128 stands for zero in the data rows.
Some points, each followed by its number:
[137 145 174 135 102  87 141 114 144 123 139 135 125 109 131 143 149 135
 145 135] 0
[129 135 126 134 127 133 133 129 123 121 119 132 122 127 135 131 126 153
 135 145] 1
[135 126 107 163  90 131 123  66 139 116 139 135 107 149 188 140 137 122
 121 180] 2
[ 79  61  91  72 175 153 100  72 120 105 110 178 108  85 127  92  60 119
  68  47] 3
[133 138 128 135 127 139 115 132 123 128 120 138 112 126 132 141 132 154
 150 154] 4
[134 123 129 116 134 155 194 164  87 175 165 105 154 154 128 157 134  69
 149 104] 5
[141 133 174 143  86  78 130 112 135 125 122 133 112 106 115 140 144 121
 141 146] 6
[144 169 104 153 115 104 144 162 142 130 128 112 141 131  99 135 169 147
 142 160] 7
[133 122  94 199  43 144  68 134 170  85 101 124 161 118 158 106 184 155
 113 163] 8
[141 137 173 137 109  78 142 110 154 120 128 132 109 105 136 154 125 127
 146 135] 9
[164 138 115 119 161 168 161 153  81 179 158  97 183 176 145 138 126  57
 153 102] 10
[139 170 124 138 141  93 126 116 130 127 137 138 117 139 123 154 148 144
 129 167] 11
[144 131 177 147  88  92 128 110 148 125 130 126 105 126 131 152 141 135
 145 144] 12
Which three points above are nearest to each new point by angle? Their numbers follow each, nearest first.
[130 146 142 132 118  79  97 110 176 100 129 176  89 147 145 124 104 145
  97 147] 9 12 11
[102 106 121 112  94 232 174 174  86 131  67 113 103 111 173  43 114  91
 112  98] 3 5 10
[ 82  97  72 112 152 160 108 135 128 103  83 141 121  93 104  71  91 155
  84  99] 3 8 1
[125 151 130 127 120 125 133 127 134 124 122 152 114 125 118 141 137 144
 149 162] 4 11 1
[132 137 141 167 102 105  97  97 164  97 137 175  97 151 149 127 125 143
 119 174] 2 12 11
[110 106 121 123 151 159 126 119 134 140  99 132 156 138 135  85 110 114
 119 109] 3 10 5
[112  99 109 110 126 154 119 109 110 128 121 134 134 124 141  94  96 114
 110  78] 3 10 5
[125 137 119 128  96 117 148 108 126 113 129 137 118 124 136 137 145 143
 146 151] 2 1 0
[ 94  83 116 113 123 177 159 127 119 153 149 142 129 111 153 130 108 111
 111  89] 3 5 10
[ 94  71 134 106 126 177 184 111 124 143 139 144 123 115 147 118  98 114
 106  77] 3 5 10
[113 117 108 119 158 127 115  95 134 149 134 131 166 141 140  96 116 112
  95  95] 3 10 5
[132 141 132 138 125 142 129 139 124 131 116 135 123 119 127 136 133 140
 145 153] 4 1 7
[ 99  89 121 104 138 143 137 107 120 135 136 131 128 112 143 121 127  91
 112  76] 3 5 10
